M: rows in several groups, each row roughly a mix of its group's directions
M (108 x 10)
[[-48  12 -12  -3 -47  -8   8 -23  33 -23]
 [  8   9   6  20   3  19  24 -57 -45  16]
 [ 16  34  -7 -36   7 -28   7  46  25  26]
 [ 33  27  -1 -24 -31  46 -19  30 -10 -14]
 [ 29 -11 -12 -28  50 -38  -7  22 -11  24]
 [ 43  -4 -36 -45   4  -4 -27  21  -6 -24]
 [-55 -25 -18   7 -39  29  22 -11   7   3]
 [-23 -20  23  -9   4   3  35  45 -42 -22]
 [-13  20  -1  44  33   1 -36  34  13 -29]
 [-32 -41  17  15 -11  -9  23 -14  40  37]
 [ 35  -4 -54   4 -44  14 -24   8 -10  -6]
 [ 30 -37 -40  33   4  -8   4  44   4  -2]
 [ -1   9  24  21 -39  18 -38 -40  27  19]
 [-28  14  59  -2  15  -7 -37 -22   5  22]
 [-22  37  24  15  42 -18  38 -23  -8  18]
 [-18 -39 -12  44  35  39   7   2  -9  15]
 [-17  50  -1  29 -15   8  31 -36  -2 -30]
 [-31 -16  16  63   7  22  12  22  21   0]
 [ -9  19 -14  64  -9 -13  27 -11   4 -34]
 [-15 -15  49 -14  48 -23  31  12   1   9]
 [-48  24  29  27   7  13  15 -40  18  19]
 [ -8   5  62  -4  11  -6 -18 -31  41  -3]
 [-31  28  43   0   2   9 -18 -30  31 -34]
 [ 17 -41  39  31  12 -20  -5  30 -17  28]
 [ 40 -14 -23  -6 -44   6 -47  16 -17   2]
 [ 51  25  -2  14 -13  37  10  -9  17  40]
 [-45 -27  31   0 -14   1   0  11 -30 -46]
 [ 11   4  38  52  -1 -41 -26 -19   9  -4]
 [ 14  57 -21 -26   3  22  36  20   6  16]
 [ 20 -60  25  -6 -19  -8 -36  -9 -24  -7]
 [-10   4   3   2 -13  36  12 -53 -47  15]
 [ -3 -12 -16 -16  30 -18   9  43 -53  19]
 [  5  31 -51 -32  11  15 -36 -15  -5  22]
 [-27  10 -40  -9  18 -38  16 -43 -17 -20]
 [ 31   3  34  20  16 -42 -21 -31 -27  18]
 [  5  61 -29   1   1  -8  37  23  22  -1]
 [-29  49 -20 -32   1 -11  25  -7  30 -26]
 [ 19   3  17   3 -42  58  10  -6  11  32]
 [ 44  28  30 -35 -20  -9  13  27 -16  23]
 [ 52 -39 -25  -8 -29   0  12  32  -7  -8]
 [-26 -13  12   3  20 -35   8  -8 -45 -47]
 [-24  31 -25  51  14  17  37  -9   9 -14]
 [  0  15  50  38  30  17  18  22   8  28]
 [-32  37  33 -46   1  -2 -12 -35   7   7]
 [-13  29   0 -18  66 -28   0 -14  19  -5]
 [ 49  13  15 -40   3 -27 -21 -21 -28  17]
 [ 22 -20 -31  16  49  13  -5  43  -7 -20]
 [ 35  30 -14 -28   2 -35 -29   7  20 -38]
 [ 17   7  26  37 -25  52   1  16  27  18]
 [ 23 -31  15 -26 -23 -30  49 -13  13  22]
 [ 19 -27  14 -27 -28 -21  22  34  46  10]
 [ 40  15  24 -49 -33  13 -22  16  11  12]
 [-35 -51 -11  42  24   5 -19 -16   7  -9]
 [ 21  -6 -33 -29  35 -22  23  35 -10 -33]
 [-42  41  28  16   3   8  36   1  34   5]
 [  4  16 -65 -14   8  -5   8  31  34  -7]
 [-23 -15  19  60   2  13   9 -36 -19 -20]
 [ 22 -14  -9 -32  40 -33 -11  38 -31  10]
 [ 46   5  -1 -51   1 -19 -19 -18 -33  14]
 [-10  -2  21 -31  48 -28 -10  34 -34  -1]
 [-11  11 -44 -60 -22  14   9   4  10 -20]
 [ 30  19  45 -27  -2  14  15  19 -26  39]
 [-14 -16  33  13  37 -28  -7  35  13  43]
 [-13  17  52   3 -19  -8  14 -38  -9  42]
 [  1  30 -46 -21  12  -3 -25  15 -15 -48]
 [-36   6  29   1 -10  39  40  -1   1  41]
 [ 58  39 -15  11   3  25  -5   5  18  27]
 [ 12 -20  31   1 -21 -11  10  55  37 -21]
 [-15   9 -40 -29  -6  25 -27 -20  19  47]
 [-21  44 -16  31  17  34  43 -10   2   0]
 [-38 -37  39  20 -20  11  29 -26 -17  -1]
 [ 10  22 -66  12  11   3  25 -22  26  -7]
 [-22  18 -50 -18  37 -22 -39  -8   0   4]
 [-10  20 -63  13 -27  21  -8   8 -34  -6]
 [ 16 -11  10 -15 -37  29  32 -35  -2  42]
 [-22   9 -51  44  21   3  21  10  27 -15]
 [  5   4 -31 -10  -9  -2 -44  28 -54  16]
 [ 30 -32 -20  -1 -16   5  53  24   9 -31]
 [ 21  -8  14   3 -42 -53 -20  -8  -1 -36]
 [ 12 -30  26  31  20 -32  -2  44   1  30]
 [ -2 -29  42  15 -39  23  -5 -11 -13  44]
 [ -4   4 -22 -25  28 -17 -17  42 -53  -2]
 [ 37 -12   0 -58 -32 -16  29   5  -2   5]
 [ 51 -24  17 -10 -27  11 -44  26  -1   5]
 [-14 -37  -1  12 -31 -16  -9 -50 -34  19]
 [  5  50  -9 -19  29  -5  11  30  36 -31]
 [-16 -29   0 -12 -22   2   8   2  56  46]
 [  7  19 -32  15  48 -34   1 -39 -14  16]
 [-26   3  -5  35  50 -39 -12   0 -11 -29]
 [  0 -19  70   0 -25   3 -30  -8   9  10]
 [ -7  21 -14  21 -14  19  22 -41  50 -25]
 [ 15  -5  -8 -63   0 -21 -28  28  19  19]
 [ 37   7  -2 -10 -29  31   8   7  40  45]
 [ 34   4 -19 -44   2 -13  -4  51  13  26]
 [ -8  -8 -14  28  52 -26  17 -27 -39   6]
 [ 33 -12  27 -13 -49  29  27  14  20  19]
 [ 27   5   9  53  25 -16  24 -11  32  30]
 [ 27 -24 -29 -12  -5 -10 -12  40 -47  26]
 [-16 -57 -19  19  36  29 -14  10   0  19]
 [ 27  42  36  10  42  -4   4  32  20   1]
 [-32  15 -51 -43  -2   2  26 -11   4 -22]
 [ 11  -9 -10 -35  38 -26   4  45 -29 -23]
 [-21  21  18 -12  27   5  44 -27 -27  40]
 [-37  -7  26  53  11 -38  -5 -18  13 -13]
 [-24  13 -14 -24   4   8 -42  26 -28 -47]
 [ 29 -59  16  23   6   0 -12  28 -23  20]
 [ 54 -23 -14 -26  29 -31   8  15  24  -4]
 [-36  -2   7 -10  48  40   3  -1   5  42]]

the three rows of each list that fit no group, in list order (the others fit one group, some only roughly)
- q_492: [ 53  -6  12   8   9 -38  43   7  22   9]
- q_10: [ 35 -20  -9  -2   7 -43 -10  54   7  20]
- q_412: [-14  32  12 -49 -41  13  10 -26  17 -20]
- q_555: [-37  40 -25  30 -10  23 -10 -38   3  18]
- q_240: [ 28 -30   1  32  23   7  33  52  -1  -5]
- q_925: [ -7   2  38  43   4  13   3   9 -33 -48]
- q_663: [  0 -31  30   5 -52  25   9  26 -19 -27]
- q_916: [ 31  20  -9  -4 -13  24 -21  46  46  11]
- q_609: [ 20 -30 -28  26  52 -13  -8   6 -36  -7]
- q_792: [ 30  37   5 -14  28 -30  -5  -6  -3 -53]
- q_320: [-56  26  33   1   5  15   9  -2  -8 -42]
 : q_412; q_240; q_792
- q_268: [ -6 -37   6  32 -37  26  40   7 -16  27]
- q_86: [ -6  48  14  25  33  24  25  31  -2 -25]
- q_661: [-45 -49  -7  16 -12   4   7  43  -9 -11]
- q_835: [  5 -29  16  64   3  16  21  -9 -31  -7]
- q_788: [ 24  -8 -26 -54   3 -50  15   9  -5  -5]
- q_282: [-16   9 -44 -48  19  -2 -14  18  38  11]
- q_450: [ -1 -10  59 -28   7 -17 -40  18 -14 -13]
- q_79: [ 2 11 -6 73 11  6 36 10 -3 -3]
- q_529: [  1 -40  -9  25  38  16  15   0 -45  29]
- q_844: [ 59   4  18   3 -18  -1  46 -19 -13  14]
- q_545: [ 12  28  59 -10 -21  20   3  20  28  23]
- q_78: [  8  45  25 -35 -37   0   5 -34 -14 -18]
- q_688: [ 21  29  58 -10 -30   6 -13  11  28  16]
- q_848: [-51  -6 -26  30  38  -6  -4  -5  35  -3]
- q_596: [ 12  24  11  24 -11  39 -26 -46 -25  23]
 : q_86; q_661; q_596
- q_41: [-31 -19  -3  -8  13 -31  20 -47 -44  -4]
- q_342: [  5  -1  46  26 -51  -8 -27  -2  27   4]
- q_302: [  4  -8  42  31  34  11  15  -1 -29  43]
- q_326: [-19  26  37 -17  36  -1   3  17  11  52]
- q_902: [ 31  35 -30 -23 -12 -33  -5  27 -19 -33]
- q_349: [-21 -54 -14  21  -6  22  10 -15 -39  26]
- q_437: [ 16  32  60  13  -4 -30  -9 -23   5  21]
- q_983: [ 15  37  37   3 -17 -21 -40 -39  11  -5]
- q_491: [-49  29  36 -10  31 -20  -6  -8  20  25]
- q_367: [ -6  -9  36   3  21 -17 -14 -10 -11  67]
- q_5: [-37  30 -39  12  -1  15  22  17 -38 -26]
- q_252: [ 22  40  37   0 -50   4 -11  30   9   3]
 : q_902; q_983; q_252
- q_785: [ -9   6  28 -35 -20 -52 -34 -15  15 -12]
- q_691: [-15  -2 -26 -15   5  11  -1 -60 -10  46]
- q_542: [ 13  18 -57   5   9  -9 -36 -10 -15  38]
- q_273: [  4  10 -19   3  43 -23  10 -13 -57  27]
- q_732: [-37  10 -21 -32  34  43  19  23   1 -15]
- q_586: [  7  26 -27 -61  23  -1  24 -12 -24   7]
- q_499: [ 31  14   5  27  11  29  40  33 -24  29]
- q_972: [ -1   6   0  -8  20 -24  -3  19 -49 -57]
- q_752: [ 12  11   7 -10  28  37  32  33 -19  44]
- q_185: [ 40  -7  -6 -35  35 -26 -11  23  15 -37]
- q_673: [-10   7 -57   3 -14  14 -11  40 -12 -37]
- q_106: [-18 -23  42  10 -23  19  49   9   7 -29]
- q_488: [-28  26  27  19 -30  24 -29 -39  23  -9]
- q_737: [ -2   2 -49 -22  39 -19  19 -20 -36 -13]
 : q_273; q_732; q_673
- q_981: [ 13  -9  -4  -9 -25  21  -1  23  58  41]
- q_676: [  8 -39  39 -13  13 -30 -36  21   6  31]
- q_95: [ 13 -22   3 -30   5 -58   8  34  11 -28]
- q_892: [  4 -25   5  43  33  35   5  45  -4   7]
- q_423: [ 44 -10  11 -27  -6 -47  31  20  -4 -23]
- q_870: [-53   6  42  18  33 -17 -17  22   2   0]
- q_525: [-37  20  12  33 -23  48  20  18  -3 -23]
- q_263: [ 26   6  -9 -36 -18  27 -17  50  26 -21]
- q_940: [ 18  16  58 -17   6 -30  20 -10 -16  33]
- q_716: [-12  54  -7  -4 -13  34  31 -35  -8 -19]
- q_299: [ 34 -10  27  36   8 -30  52  -1   6  -6]
 : q_870; q_525; q_940
- q_414: [ 12  19 -47 -28  20 -12  -8 -41 -11  34]
- q_447: [ 26 -10  52  16 -13  21   6 -13 -49  11]
- q_533: [ -3  33  20 -15  28 -31  24 -40 -28  25]
- q_196: [  9 -31  30  15 -57  18 -30   8  13  15]
- q_923: [ 21 -21 -21 -15  -5  18  15  62   0  33]
- q_886: [  2  26  27 -25 -44  11 -19  15  29 -38]
- q_32: [ -6   8  35  12 -59 -14 -25 -16  32  -6]
- q_65: [-19  21 -19  34  30  16 -24 -42  -9  34]
- q_76: [ -1 -21  44  26   0  30  14   8 -18  50]
- q_493: [-59   1 -24   7  11  19 -26 -36 -16  12]
- q_851: [-27  52  14   5  -5 -17  13  -1  48 -23]
- q_797: [-44  23  -9 -16   8  33  37   0 -18  37]
- q_729: [-29  -7   0  36  -8  41 -10 -27  24  42]
- q_947: [ 31   4  -9 -31  17 -29 -61  13  -2  -3]
- q_684: [ 13 -11  40  43 -16  20  40 -27  -2  18]
 : q_923; q_886; q_797
- q_343: [-14 -29  17 -22  40  -3 -20  32  17  44]
- q_329: [ -9  -1  -4  55  31  40  30  -3 -19   9]
- q_358: [-16   6 -45  -5  19  33  31 -39  17  22]
- q_105: [ 31  -2  17  44   9   0  44 -36 -10  21]
- q_246: [ -9 -34 -30 -42 -37  34   6  -6 -20  15]
- q_819: [-35 -29  14  20  -3 -47 -19 -28 -16 -28]
- q_275: [  1   6  33 -38  43 -23  -9  14   7 -42]
- q_534: [ -5   0 -30 -20   7   1   2  48 -52 -25]
- q_83: [  5  37 -35  12  11  45 -36  -8  -7  27]
- q_115: [ 17 -11 -16  42  27 -47 -17 -22 -18 -24]
- q_740: [-17  22 -60  19  19   3  29  -7 -18  27]
- q_836: [-37  -6  -3 -15  24  -2 -30 -14  22 -57]
- q_460: [  6 -31 -16   0  -8   2  63  38 -14 -10]
- q_133: [ -9  -9  -2  -6 -28  47 -16  18  46  34]
 : q_358; q_819; q_836
- q_369: [ 59 -11  15 -35  17 -16  25  23   5  18]
- q_812: [-15 -27  17   4 -68  24 -14  -4  14  13]
- q_410: [-14 -44  22 -24   5 -32 -48   9  17  11]
- q_350: [-24  24  -1 -52 -27   3  28 -35  -8  18]
- q_548: [ -5  -9 -13   4  28 -33 -22 -51 -42  -1]
- q_671: [  3 -32  30  23 -34  11   6  15  34  43]
- q_45: [  4 -40   2  22  18 -47 -27  36  17  12]
- q_576: [ 36 -12  20 -33 -49  -1 -41   1  -2   4]
- q_261: [-46 -13  -1   7 -19  -1  28 -50 -21  24]
- q_442: [-19  19  41  59  12 -12   2   6  28  -5]
 : q_369; q_548; q_671
- q_683: [-35  12  32  61 -25   7   8  -1  13  -6]
- q_377: [ 30  37  21  14  16 -30 -24  20  34 -30]
- q_594: [-61  35  -3   4  17   9  16   2 -32 -19]
- q_958: [ 37 -23  20 -13 -14  17  41  25  36  23]
- q_707: [ 11  15  24 -18  45  11  29   4 -31  43]
- q_366: [-13  26  56  26 -29 -14   0 -24  22  17]
- q_483: [-20  23  -4   8   6  30  17  45  45 -29]
- q_920: [ 13 -18 -18 -33   5   9  -2  14  62  32]
- q_319: [ 54 -14  15  -7 -17 -34 -45  -8 -14  -3]
- q_647: [ 17   5 -21  -5  26  -8  15  61  17  37]
 : q_683; q_958; q_920
- q_668: [ 36 -16 -16 -16 -27  -5 -33  40 -37 -13]
- q_894: [-37 -24 -26  22  32  10  35 -17 -33  13]
- q_644: [  3  -4 -24  11 -45  25  26  -4  23 -49]
- q_648: [  6   5 -16 -63  21  -5  -8  33 -25 -22]
- q_224: [ -1  11  -7 -30  49 -23   7   4  28 -47]
- q_850: [-23  13   8  60  20 -10   0  13  38 -23]
- q_129: [ 12  19 -31  14  24 -12 -31  24  50  24]
- q_635: [ 19  -5  -3  33   8   6 -23  49  41 -30]
- q_177: [-51 -19   8  20  35  19 -12 -42   3  -1]
- q_776: [-40  11 -22  -4 -31  17  12  14  47 -32]
- q_705: [ 10 -17  27   3  28 -20  33  -9  30  51]
- q_354: [ 28 -18 -43 -41  27   5  -6  14 -38  -6]
- q_600: [ 32  11 -35 -34 -31  40  -6  26   5 -13]
- q_803: [ 24 -15 -52  13  35   0  28  25 -27   7]
 : q_648; q_600; q_803
- q_138: [ 26   8 -41  -6  37 -27 -20  -5   0  45]
- q_61: [ 49  38 -19 -22  -9  30  -7 -12 -33   3]
- q_479: [-28  -7  23 -10  13  13 -16  10 -70   4]
- q_692: [-18  32   5 -29 -50   2  -2   0  45 -18]
- q_645: [ 31 -36 -16  21  43  -4 -20   4 -42  10]
- q_218: [-50 -18 -12 -26 -16  12 -43  26  14 -13]
- q_289: [-17  15  36  62   2  -5  28 -20 -11  -6]
- q_708: [  8  37 -43   1  21  -7 -13 -35  42 -12]
- q_451: [-25  -1 -23  17  20  45  44  17  29   2]
- q_704: [ 17  27 -41  17   5   1  43   1  35 -31]
 : q_479; q_451; q_704
- q_75: [ 55  18  22   9 -16  21   4  42  -3 -25]
- q_187: [-44  18  10 -17 -42  30  26  -1  31   6]
- q_113: [-30 -37 -50  29   5 -17  -2 -17 -14 -26]
- q_411: [ 20 -10   1 -52 -36  22 -30 -26 -19 -12]
- q_20: [ 36 -26  32   2 -35   7  -7 -25 -44 -17]
- q_553: [-27  10 -48 -27 -38  35  -6  -5  22  -3]
- q_890: [ 19  19 -50 -31   3   6  36   3 -13 -37]
- q_205: [ -4 -23  33  36  15  39  22  24  -8  37]
- q_375: [ 55   5 -12 -26 -14  -3  29 -12  14  42]
- q_775: [ 27 -49  12   1   1 -35 -25  39  -2  18]
- q_557: [ -6  42  56   9 -22 -11   2  -8  34  11]
- q_743: [ 15   8 -54 -12  29 -20 -22  20 -34  20]
- q_906: [ -6   3 -11 -50 -44 -31  -4  -8  33 -17]
- q_827: [ 33 -10  31   6  13  -3  14  48 -17  43]
 : q_553; q_890; q_906
- q_125: [ -6  36  -4   9  -2   6 -35 -50  43  -5]
- q_87: [-36   3  -6 -26 -19  -5  29 -51 -25  24]
- q_887: [ 10   6  40  27  45  10  20  -2 -20  40]
- q_107: [ 15  11  45   3 -55 -11 -28 -14  21  11]
- q_298: [  5 -33 -46 -30  -8 -15  12  36  32  11]
- q_297: [-40 -42   5  39   1  18  31 -18  20 -13]
- q_712: [  6 -30 -10  27 -46  20  30  11 -21  36]
- q_814: [ 37 -12  36 -23 -11 -36 -12  37  -9  25]
- q_759: [-22  30 -39  28 -29  22 -21 -31 -14  20]
- q_978: [-30  43 -46  10  34   0  10 -25   2  13]
- q_327: [-43 -31   1  19  38 -26 -26   6  30  12]
- q_930: [ 17  16  40   2 -17  51 -15  27  31   7]
- q_455: [ 18 -34 -15 -21 -20  50 -17  41   2   6]
- q_897: [ 27  -1  28 -21   6 -19 -68  -2  11   4]
 : q_298; q_297; q_930
- q_393: [ -2  13 -42 -27  22 -18  -4 -48 -26  23]
- q_568: [ -1  10  38  52  -9  41  10  -7 -24 -16]
- q_233: [ 27 -37  -5 -26 -12 -23  20  46  -8  31]
- q_344: [ -4   5  -1  11  39  -8  37 -35  47  20]
- q_247: [ -9  14  45  -9  39 -23 -22 -32  30  17]
- q_143: [-48  12 -13   3  19  17 -32 -25 -42 -19]
- q_856: [ 39  -8  17 -28 -12 -43 -13  43   2  19]
- q_857: [ -9  13 -35 -35  -6   7 -48  29  29  15]
- q_243: [  3 -21  40  22  19 -22  17 -38 -43   7]
- q_837: [  9   6  28 -11 -21 -37  -1 -16  61 -15]
- q_603: [ 32  19  28 -20 -37 -34 -35 -25   8   2]
 : q_233; q_243; q_837
- q_955: [ 16  -4   9  54  52   2  -8  30   5 -11]
- q_160: [  2  15   8  48 -42  41 -21  -6   1  24]
- q_55: [-29  10 -14  -9   9   1 -16  37 -61 -21]
- q_864: [  2 -33 -19   2 -55  34  -4 -21 -28  13]
- q_255: [ -2  14  -3 -14 -32  63 -29  19  14  17]
- q_904: [ 29  24   5   2  66 -19  15   7 -21  11]
- q_957: [-51  27  28  -2  13  12  19  -4  -5 -47]
- q_621: [ 11 -21 -17  -7  68 -37   0  10  -3  -7]
- q_477: [ 35  20  32 -26 -25 -32 -40 -17   8   0]
- q_988: [-37 -12   1 -24 -34  37  31 -17 -10  33]
 : q_160; q_864; q_621
